Look-ups in named tables: a row name and a column name give one cell, copied from the table.

zer.tsv
	zuto	ziv	fal	dupoton	zezog
bosafab	66330	79341	84508	43879	55197
sibep	68650	68820	75370	77806	36749
vune	70155	67846	70974	55230	12256
monune	63776	74058	37991	85840	50482
dezukud	64891	84551	53859	61465	91354

ziv of bosafab is 79341
dupoton of sibep is 77806
dupoton of bosafab is 43879
zezog of sibep is 36749
zuto of bosafab is 66330
zuto of dezukud is 64891
zezog of monune is 50482
zezog of dezukud is 91354
ziv of sibep is 68820
dupoton of vune is 55230
zuto of sibep is 68650
dupoton of dezukud is 61465
fal of vune is 70974
fal of sibep is 75370
fal of dezukud is 53859
zezog of vune is 12256
ziv of monune is 74058
dupoton of monune is 85840
fal of bosafab is 84508

Table vol
,buz,dal,saruba,sereka,pusoge,taf,pekam,mav,damad
rup,10760,-6003,50373,25859,10931,-22596,64207,40670,-11978
ger,16429,19785,11562,12729,17968,15970,9074,14276,19122
damerad,-17908,30004,43332,33144,-72039,7647,14535,28256,-7568
nodorum,17900,20983,10262,17011,15019,9616,11834,23304,16912
palo,8462,14544,40672,36603,13537,-9595,33818,25800,5615
losiler,60036,12126,-59145,26859,39460,3107,17050,81221,18527
raro,12490,-4098,9463,-14518,18684,61535,15872,-9256,14041

What is the buz of losiler in vol? 60036
What is the mav of damerad in vol? 28256
What is the damad of ger in vol? 19122
What is the sereka of nodorum in vol? 17011
What is the sereka of losiler in vol? 26859
What is the pekam of raro in vol? 15872
What is the damad of nodorum in vol? 16912
What is the dal of palo in vol? 14544
Row with the largest buz: losiler

pem:
,veka,dit,pab,luz,vogidi,nir,fak,kodenir,dulo,zel
pagalo,132,121,111,141,120,138,127,119,132,135
roze,119,145,206,59,197,60,142,218,134,101
tikevof,121,133,106,152,85,166,112,77,109,151
did,126,136,167,92,167,90,139,180,134,108
litivo,132,119,101,151,106,150,123,98,127,139
lefupa,124,134,167,93,163,94,135,173,131,116
difunal,123,139,166,93,160,95,135,174,130,112
mifaku,121,138,165,98,154,101,131,162,127,120
gav,138,112,76,169,92,167,123,78,130,141

fak of mifaku = 131
fak of lefupa = 135
pab of difunal = 166
luz of litivo = 151
nir of lefupa = 94
dit of litivo = 119
vogidi of pagalo = 120
pab of lefupa = 167
veka of gav = 138
luz of lefupa = 93
luz of did = 92

rupipek:
,fiti,sul,foze,bogumod,vulepo,vuf,gusufe
meseg,69.411,33.161,47.428,47.200,40.867,41.715,38.132
ramol,25.175,18.710,66.791,43.234,59.842,54.923,55.009
leziron,75.785,50.219,47.176,35.008,29.173,49.360,35.533
tena,53.609,38.773,41.524,48.445,41.211,41.282,41.787
sop,59.926,42.680,61.147,38.577,52.667,56.472,52.049
bivevis,78.282,23.056,57.982,38.959,43.319,49.563,38.223
kosip,78.727,37.257,54.801,35.348,34.682,50.209,35.414
zotizig,30.007,66.171,32.698,51.297,35.965,40.625,44.814
kodan,21.722,62.616,43.607,43.883,45.925,50.114,52.318
pup,45.232,38.929,56.731,41.186,52.623,55.061,50.092
sar,52.551,29.742,48.656,44.814,42.898,45.511,44.242

fiti of bivevis = 78.282
fiti of sop = 59.926
gusufe of kodan = 52.318
foze of pup = 56.731
bogumod of kodan = 43.883
fiti of sar = 52.551
bogumod of pup = 41.186
vulepo of sop = 52.667
sul of pup = 38.929
fiti of leziron = 75.785
bogumod of tena = 48.445
sul of tena = 38.773
vulepo of ramol = 59.842
vulepo of bivevis = 43.319
vulepo of zotizig = 35.965
gusufe of leziron = 35.533
gusufe of pup = 50.092
sul of kosip = 37.257
bogumod of meseg = 47.200

tizef =
|  | gagekal | debi | lepa | gulavap | deviti | gulizib | zim |
|---|---|---|---|---|---|---|---|
| zikofa | 215 | 172 | 165 | 136 | 238 | 156 | 219 |
| bofepup | 167 | 199 | 161 | 147 | 175 | 169 | 168 |
| vepovo | 140 | 140 | 169 | 56 | 174 | 200 | 118 |
| pireb | 205 | 145 | 236 | 148 | 205 | 163 | 214 |
| vub | 152 | 161 | 181 | 112 | 169 | 187 | 143 |
| depaz | 164 | 150 | 241 | 92 | 179 | 184 | 148 |
| rudagi | 235 | 189 | 192 | 226 | 203 | 159 | 239 |
| kiz | 169 | 188 | 130 | 226 | 166 | 177 | 178 |
| muno | 253 | 167 | 203 | 169 | 237 | 155 | 234 |
| zule | 184 | 170 | 181 | 138 | 188 | 174 | 184 |

muno, gulavap => 169
muno, zim => 234
bofepup, gulavap => 147
pireb, gagekal => 205
bofepup, deviti => 175
pireb, zim => 214
Which row has the largest debi? bofepup

nunuvus:
columns: lafudu, nal, refur, sug, bag
gaded: [49076, 48534, 50271, 49037, 48441]
mek: [28022, 77332, 26663, 71867, 74494]
zes: [33324, 46573, 33141, 41899, 44054]
guvifu: [54595, 51074, 55000, 51623, 51291]
visazi: [43017, 51856, 43217, 50237, 50842]
pirov: [36440, 54308, 36694, 51810, 52781]
ret: [33141, 52168, 32810, 48041, 50028]
rof: [61916, 65353, 60422, 66320, 66325]
kag: [57781, 65619, 56217, 65839, 66289]
busenad: [48849, 53626, 48933, 52388, 52873]
rago: [46745, 54951, 46760, 53593, 54190]
ridil: [87338, 20226, 89794, 26495, 23285]

What is the bag of zes in nunuvus?
44054
What is the sug of guvifu in nunuvus?
51623
What is the nal of ret in nunuvus?
52168
What is the lafudu of ridil in nunuvus?
87338
What is the sug of ridil in nunuvus?
26495
What is the bag of busenad in nunuvus?
52873
What is the nal of rof in nunuvus?
65353
What is the refur of busenad in nunuvus?
48933
What is the nal of pirov in nunuvus?
54308
What is the refur of mek in nunuvus?
26663
What is the sug of zes in nunuvus?
41899
What is the lafudu of kag in nunuvus?
57781
What is the sug of visazi in nunuvus?
50237
What is the lafudu of mek in nunuvus?
28022
What is the nal of ridil in nunuvus?
20226
What is the bag of pirov in nunuvus?
52781
What is the bag of ret in nunuvus?
50028
What is the sug of ret in nunuvus?
48041

